Families of rows that turns and mirrors carry onto each other, the same ones carrying the whole set onto itself: the rest of each named row's family, in list order
3 families of 6 rows
j24: [  4 -10  21   9  11   5  -8   1   9  -6  13   7]
j683: [-18  -4  21  11   8 -16  19  -7   6  -7   9  12]
j799: [  3 -11   7  -4   4  13  11  11   1   7  21   8]
j635: [-15 -16  20  14  13   0  16  -4   4  15  10   9]
j827: [  1   8   8 -13   2   1  29   7   4 -13   6   1]
j410: [  2   0  22   5   8  -5  -1  -2  11 -20   8   6]
j678: [ 3 -7  7 -7  8 18 22 11  2 11 11  0]
j201: [  1   4   9  -9  -1  -3  17   6   4 -17  17   9]
j12: [  2   2   8 -12   7  12  32   9   3   1   3  -4]
j834: [  3   5  20  -1  16   7  20   0  11  -8 -11 -11]
j595: [-16 -11  19  10  16   2  26  -4   5  16   0   2]
j676: [-17 -13  21  14   9  -9  12  -6   5   3  14  14]
j650: [-17  -3  20   7  15  -4  33  -6   6   6  -5  -1]
j27: [ 2 -6  8 -4 -1  3  9  8  2 -7 24 13]
j876: [-18   0  21   7  10 -13  29  -7   7  -6  -1   4]
j865: [  4  -5  19   3  19  17  14   2  10   6  -7 -10]
j266: [  2   8  21   0  11  -4  13  -2  12 -22  -4  -3]
j958: [  5 -12  20   8  16  16   0   3   9   8   5  -1]

Which other rows belong to the same family as j266? j24, j410, j834, j865, j958
Which other rows belong to the same family as j683? j635, j595, j676, j650, j876
Which other rows belong to the same family as j201? j799, j827, j678, j12, j27

Families of rows that turns and mirrors carry onto each other, the same ones carrying the whole set onto itself: the rest of each named row's family, in list order
5 families of 6 rows
j887: [  2   4  21   5  19 -18  11   7  18]
j507: [ -1   6  22   7   4 -19  -6  14   9]
j618: [  4  -3  23   2  15 -23   3   9  19]
j141: [  0  -6   2  -4  -4 -20   3  -9   8]
j926: [ 16  -1  -6   9  24 -27  -4   3  17]
j490: [ 10   1 -15   4  16 -13 -13   0   7]
j521: [  9   1 -15   6  16 -12 -13  -1   7]
j458: [ -5   6  20  13  20 -12  10   1  16]
j365: [ 11   2 -15   4  17 -13 -11   0   7]
j549: [ -7  10  21  14   6 -13  -4   9   6]
j706: [ -1  13  20   8   9 -15   4  14   8]
j37: [ -5  14  20  12   8 -12   1  10   7]
j632: [  6  -6  -4  19  19 -23 -17  -4  14]
j846: [ -5  -1   0   3  -2 -14   6 -14   6]
j268: [ -3   2  -1   0   0 -14  11 -12   6]
j211: [  1  10  22   5   7 -19   0  15   9]
j690: [-10   2  22  17  16 -11   1  -3  14]
j232: [ -4  -5   1   0  -4 -17   2 -12   6]
j302: [  3  -1  -6  23  23 -18 -11  -7  12]
j424: [  8   2 -15   6  17 -11 -12  -1   6]
j225: [  1   1   0  -4   0 -17  12  -9   8]
j763: [ 10   3 -15   4  18 -12 -10   0   7]
j215: [  9   3 -15   6  18 -11 -11  -1   6]
j267: [ 13  -7  -4  12  20 -28 -13   1  16]
j597: [ -8  -6  24  14  12 -15  -7  -1  15]
j614: [ -5   6  22  12   4 -16  -8  11   7]
j256: [  6   6  -8  21  27 -17  -2  -5  13]
j352: [  2  -3   1  -6  -2 -20   8  -8   9]
j920: [ 13   5  -8  14  28 -22   2   0  15]
j853: [ -2  -8  25   7  11 -21  -6   5  18]

Which other rows belong to the same family as j256? j926, j632, j302, j267, j920
Which other rows belong to the same family as j618? j887, j458, j690, j597, j853
Which other rows belong to the same family as j232? j141, j846, j268, j225, j352
Which other rows belong to the same family as j507? j549, j706, j37, j211, j614

Families of rows that turns and mirrors carry onto each other, the same ones carrying the whole set onto itself: the rest of each named row's family, in list order
5 families of 8 rows
j784: [-15   2   6   0 -11   6  16   3   7   9  -3  -5  -4 -25  -2  13  -3 -16
  15   1  -7 -12  -6   2 -15  -3]
j877: [-21  -1  -2   8 -14  -3  11   2  -3  -3  -1   7   0 -22  -6  12  -2 -16
  15   4  -5 -11  -8   1 -17  -2]
j980: [-18  -2  -9  -4  -7  15   8   6  -6  -4  -2  -5  -3   1  -2  13  17   2
  15  23  11   2   8  -1   9 -20]
j932: [-17  -6   1   4  -7  16   8   7  -1  -2 -10  -2   1   5   2   6  18   1
  13  23  16   7   8  -3   2 -17]
j331: [-26  14   6 -12  -5   2  11  -2  -9 -11 -13 -10   1  -1  22   7  -6 -14
   4   8   1   6  14  -8   2   1]
j745: [ -6  -9  14  -8  -4  10   9  -7  17   7   0 -12   6  -1   1  10   1 -20
  -2  14  -2  -4  -4 -13  11  -7]
j777: [-17   3  -3  -1 -13   6  25   3   8   1  -3   4  -6 -22  -2  19   3 -12
  16  -1  -6  -7   1   1 -13  -3]
j912: [ -5   2   2  -9  -1   3 -14  -5 -12  -2   0  -3  13   8  14  -7   8   1
  -8  12  16   2  -5  -4  18   1]
j227: [-12  -5  -1   3  -5  24  10   5  -5  -5   5  -1   3   2   3  14  13  -5
  11  23  15   3   9  -1   3 -18]
j131: [ -7  -5  -3   5 -14  17  10   5   3  -4  -6   5  -4   0   0  13  16  -7
  12  24  17  11   3  -1   0 -16]
j109: [-19  19  -6  -6  -6   3   6  14 -17 -10  -7  10  12 -14   6   0  12   9
  11  -3   8  -1   1  10  -2   0]
j621: [-19  21   5  -8  -6  -4  14  -3  -7  -9 -13  -7   2   4  24   5  -4 -16
   9   2   3   1   9   4  -2   4]
j437: [ -2 -10  11  -2  -4   4  10 -11  12   1   2 -14  -4   0  -2   8  -6 -14
 -11  11  -2  -7  -3 -13   4  -2]
j275: [-19  15 -14  -8 -10   5   3  10 -17  -1  -4  16  12 -15  14   2  15   1
  19   1  14   3  -1   7   2   0]
j921: [-14  10   2 -15  -3  -8   0  -7  -9   4   3  -5  11 -15  11  -2  -5  -7
  -3 -14  -5 -15  -5  -2   7  15]
j56: [  0   3   0 -13  -4   7 -10  -2  -6  -2   0   1  11  10  22  -5  10   2
 -11   2  12   1   5  -2  15  -1]
j608: [ -1   6   5 -13  -9  -9  -3  -6   1   6   2   3   5 -12  10  -4  -1  -4
  -1 -14  -1  -6 -16  -2   6  18]
j95: [ -4   7   7  -5  -7  -6   4  -7   2   4  -1   7  11 -15  15  -2  -7 -13
  -7 -12  -1  -6 -12  -2  -3  17]
j687: [  1 -12   0   4 -13   2  -4  11   8  11  12  11  11 -16  -1   8   6   3
  -5   2  11  -9  -8  -5  11  -4]
j66: [  1 -10  -7   2 -11  10  -4   3   5   4   9   6  13 -21  -7   2  14  10
   0   6  10  -9 -11  -7   9   2]
j996: [-15   0   5   1 -15   1  20   2   0   5  -1   2  -4 -27   0  11   4  -9
  19   5  -1 -11  -6  -3 -17 -10]
j837: [-18  13 -13  -2 -18   1   5  14 -15   1   0  12   8 -17   8   5  17   4
  13  -5   9   1  -4  13  -2   0]
j820: [-22  17  -1 -13  -4   7  14 -12 -13 -11 -15 -12  -4   2  11   4   4 -17
  14   9   2   5   5   2  -4   2]
j751: [-23  15   4 -12  -3  -1  17  -5 -10  -4 -11  -5  -6   6  19   7  -4 -23
   8   6   2   5   7   2  -2  -5]
j758: [ -6 -14   8  -3  -8   6   3 -16  16   9   1  -9  -5   1   9  12   0 -17
  -5  14   0  -3  -7 -11   7  -4]
j196: [  0   6   1 -18  -2  11   0  -4  -2   3  -2  -7   8   7  16   0  12   2
  -6   6  18   7   5  -4  23   0]
j296: [-17  15 -15  -1 -11  -1   2   5 -21  -7  -4  13   2 -13  11   1  10   9
  11  -3  12   0   0  10  -5   4]
j538: [ -9  11  -2 -13  -9 -15   3  -7   0   5  -7   3   4 -17   9  -5  -3  -8
  -3 -11  -3  -7 -13  -4   4  15]
j83: [ -2 -16  -2  -2 -11  13  -7   2   4   8   8   6   6 -18 -12  10  16   4
   0   7   8  -4 -11  -3   9  -6]
j742: [  3  -9  -7   2  -9   7   0   0   5  11   9  11   6 -13 -10   4  17   3
   4   3  10 -10 -18   4   4  -4]
j625: [-16  12  -4  -5 -12   4   5  13 -16  -7  -8  12  12 -11   6  -8  14   4
  13   0  19  -6  -5  14   5  -1]
j554: [ -3 -16  -7   3 -11   1  -5   5   6   4  11  11   9 -15  -7   3   9  10
  -1   5   8  -5 -10   6   6  -7]
j379: [-22  21   8 -12  -2   9  13  -7  -7  -6 -16 -10  -2   2  22   9   4 -18
   8   6  -1   1   4  -7  -1   3]
j552: [-25   2   1   3 -10   3  19   0   5   1  -5   1  -4 -23  -8  18   2 -11
  18   9  -4  -5 -11   2 -10  -3]
j116: [ -7   3  -4 -10  -7   2  -9  -4 -10  -9  -2   4  11  11  13   2  15   3
  -5   8  18   8   4  -2  21   2]
j377: [ -7  11   0 -13  -6  -6   1  -9   0   1   5   4   7 -18  12   6  -5  -9
  -6 -13  -8 -12 -14   2   3  13]
j976: [-21  -1  -3   4  -8  18  10   5  -5  -6  -6  -4   3  -2   1  18  14  -9
  10  23  12   2  14   2   1 -20]
j875: [ -3  -9  15  -7   1   7   2 -15  11  -1  -5 -14  -1   3   3   9  -4 -17
  -4  14   3  -5   2 -12   9  -1]
j429: [ -7   5  -8 -11   0   8  -6  -4  -6  -5  -1   0  11  12  12  -1   5  -4
 -11   7  13   7   2  -3  24   7]
j588: [ -5  -8   4  -5  -4   4   5 -15  10   7   4 -12  -5  -4   4  20  -3 -18
  -4  10  -6   2   2 -16   2  -1]

Which other rows belong to the same family as j621? j784, j608, j837, j83, j116, j976, j875
Which other rows belong to the same family as j275? j227, j437, j66, j996, j751, j538, j429
Which other rows belong to the same family as j331? j980, j745, j777, j912, j95, j296, j742

Families of rows that turns and mirrors carry onto each other, the same ones carrying the whole set onto itself: the rest of each named row's family, in list order
7 families of 4 rows
j425: [  0  17  11   7 -14  -6  11  16   9  -9  -6   9   6  12 -10  -3]
j245: [  3  10   5 -14 -15 -11 -14  30   4  -6   1   2  10 -12   0  -8]
j262: [  5  18   9 -16 -15 -13 -19  28   0   1   6   6  13   0   4  -5]
j970: [ -3  16  12   0 -13  -7   7  20   6  -8  -3   7   0  19 -14   0]
j53: [  9  -2   7  -4   7  -7  -2   1  16  -4   9  -4 -10  16  10   8]
j62: [  3  16  11   9 -14  -4   3  21  10  -9  -7  10   6   8 -12  -2]
j836: [  3  20   5   4 -13  -4   9  21  11  -8   2  13   2  17 -11   2]
j64: [  5  15   4   2 -10  -3   5  21   3 -10  -5  12   6  22 -10   3]
j468: [  7  -7   5  -6   2  -5   0   1  22  -4   4   2 -10  15   9   9]
j489: [ 17  -2  -1  -6   6 -12  -1   2  18  -1   8   7  -9  14  10  10]
j51: [  1  -6   6 -14  -4  -1   1  -3  -5   7  10  11 -10 -14   3   1]
j286: [  7  15  11  -9 -18 -11 -15  33   0   2   6  12  11   1   2  -7]
j682: [  1  17  12 -18 -19 -14 -13  29   1  -1  -1   5   5  -5   6  -6]
j542: [ 15  -1   7  -8   6 -10  -1   0  15  -5   3  -3 -14  16   8   7]
j427: [  4  17   6   3 -10  -3  10  25   4 -11   4  12   2  18  -8   3]
j551: [  3  14  12 -12 -16 -12 -12  26   6  -4   9   4  10 -13   3 -10]
j504: [ -1   0  -1 -19 -10   0  -4  -3  -5  12  12   9 -10  -9   5   0]
j252: [ 13  -3   9  -9  10  -8  -4  -2  16  -7   3   3 -10  16   7   4]
j45: [  8   3   0 -16  -6  -1  -7  -2 -12  11  11   6 -12  -9   5  -4]
j313: [  5  11  12 -14 -11 -14 -17  25   1  -5  -1   6  10  -8  -1 -15]
j41: [  1  20   8   0 -12  -1   6  21  10  -8   1  19   2  20  -8  -1]
j237: [  5  10  10 -13 -12 -15 -15  29  -1  -2   0   6  13  -9   1  -7]
j893: [  2   1  -5 -15  -9   2  -3  -3  -8  12   7   5  -8  -9   9  -3]
j959: [ 19  -1  -2 -12   1  -8  -6   3  17  -2   5   2 -17  17   7   7]
j590: [  2  -7   8 -15  -6  -3  -3  -8  -5   5  13   6  -9  -8   3   2]
j21: [  6   1  -2 -13  -2  -2  -4  -5  -4  12  10   9  -6 -15  -1   1]
j25: [ 18   0   0 -15  -3  -3  -3  -3  15  -2   4   1 -15  15  10   9]
j788: [  3   3  -3 -19  -9   1  -4  -5  -3  10  12  14 -10  -8   5  -7]

Which other rows belong to the same family as j64? j468, j551, j45
Which other rows belong to the same family as j542? j836, j504, j237
Which other rows belong to the same family as j959? j425, j262, j51
Which other rows belong to the same family as j286? j62, j590, j25
Which other rows belong to the same family as j313? j252, j41, j788
Which other rows belong to the same family as j21? j970, j489, j682

Families of rows that turns and mirrors carry onto each other, the same ones carrying the whole set onto itself: the rest of each named row's family, in list order
4 families of 8 rows
j661: [  9   6 -14  -8  -1 -14  17  -7   7  22  22 -16]
j505: [  3  12 -15   5  -1 -30  19  -9  -7   9  10 -10]
j649: [ 14  -6 -17 -20   6   2  -3   3 -12  -4  18  -7]
j119: [ -3  -4  -9  -8  10 -14   7 -21  -5 -10   4 -13]
j701: [  2 -11 -10  -4  17 -15   0  -3 -23  -7  14  -7]
j878: [  5  -4 -19  -2 -11   3   7   3 -15   4  16 -20]
j222: [ 14   6 -14 -10  -1 -14  18  -6   8  19  20 -18]
j528: [  1  -4 -15 -10  15 -13   7 -23  -3  -8   6 -14]
j473: [  3 -11 -13 -10  17 -17  -1   0 -23  -5   4 -11]
j780: [ 15  -1 -14 -23   3  -3  -8  -2 -18  -1  14 -12]
j851: [ 10  -3 -13 -20   3   2  -9   1 -12  -1  15  -6]
j274: [ 11  -3 -15   0 -12   1   7   3 -18   4  11 -19]
j35: [ 12  -5 -12   0 -10   3   6   2 -15   6  13 -22]
j320: [  4  -1  -8  -9  -7 -16   0  15  -7  22  17 -16]
j515: [ -3   3 -17  -9  17 -11   8 -16  -2  -9   3 -17]
j948: [ 15  -4 -14   1 -12  -1   3   3 -17   3  15 -19]
j558: [ -7   9 -11 -14  10 -31  -1 -10   1   4   8  -4]
j172: [ 14  -4 -13 -23   4   3  -4  -2 -13  -1  16  -6]
j28: [ -1 -10 -14  -8  19 -16  -1  -1 -25  -1   8  -8]
j882: [  5  12 -14   3   4 -30  19 -10 -10  14  11  -7]
j945: [ 12   9 -13 -12  -3 -14  18  -5   7  19  22 -13]
j702: [  7  -6  -6  -6  -8 -18   1   9 -11  25  20 -15]
j685: [ -7  14 -11 -15   8 -27   2 -12   0   3   7   0]
j869: [  1  11  -5 -11   8 -31  -3 -12   0   5   5  -4]
j873: [ -2  -1 -14  -7  12 -13   6 -24  -5  -7   4 -17]
j246: [ -3  13 -10 -14   8 -29  -3 -12   2   4  11  -1]
j121: [  4  12 -16   7   3 -31  18  -6  -8  11  12  -7]
j871: [  6   0 -10  -7  -4 -16   4  15 -11  24  18 -16]
j57: [ 13   9 -19 -14  -1 -15  17  -4   5  23  14 -16]
j619: [  5   2 -12  -7  -7 -15  -1  13  -7  23  17 -19]
j71: [  4  -9 -16  -5  16 -14  -1  -3 -25  -4   6  -7]
j369: [  1   9 -15   8   1 -26  20  -7  -3  10  13  -2]

Which other rows belong to the same family as j320? j222, j274, j172, j28, j873, j246, j121
Which other rows belong to the same family as j119? j661, j649, j473, j948, j882, j685, j619
Which other rows belong to the same family as j701? j878, j780, j515, j702, j869, j57, j369
Which other rows belong to the same family as j528? j505, j851, j35, j558, j945, j871, j71

Families of rows that turns and mirrors carry onto each other, the same ones carrying the whole set onto itself: the rest of each named row's family, in list order
4 families of 4 rows
j662: [ 19 -11   0 -15   4   9  13 -13   3 -12   4]
j283: [ 14  -6  17  -7   9   4   5 -34  -7  -4   9]
j684: [ 10  -3  12  -1  13   1   5 -38  -5  -8  10]
j59: [ 14 -12   1 -14   6   2  20 -14   1 -13   7]
j282: [ 15 -14   2 -13  10  10  16 -16   4 -10   6]
j332: [  6  -2 -15  -4  -5  -7   4 -12 -13  11  29]
j346: [  5  -5  10  -7  12   8   3 -39  -8  -4  14]
j617: [  6  -6 -13  -4   2  -7   8 -12 -13  10  33]
j589: [ 22 -11   0 -16   7   2  12  -9   2  -9   4]
j901: [ 11  -5  13  -9   8   6   2 -39  -5  -5  13]
j167: [  8  -6 -15  -3   0  -2  10 -14 -14   3  36]
j962: [  6  -2 -18 -11   1  -6   8 -11 -12   6  31]
j500: [  5  -7 -24   8   8  -3  -7 -19  -6   8  13]
j478: [  4  -3 -17   6   6 -10  -7 -20  -3   9   2]
j348: [  4  -6 -20   9   9  -6  -5 -18  -8  10   6]
j659: [  5  -3 -20   5  10  -8 -12 -22 -10   5   8]

Which other rows belong to the same family as j332? j283, j282, j500
Which other rows belong to the same family as j662? j617, j901, j348
Which other rows belong to the same family as j167? j346, j589, j478
Which other rows belong to the same family as j659? j684, j59, j962

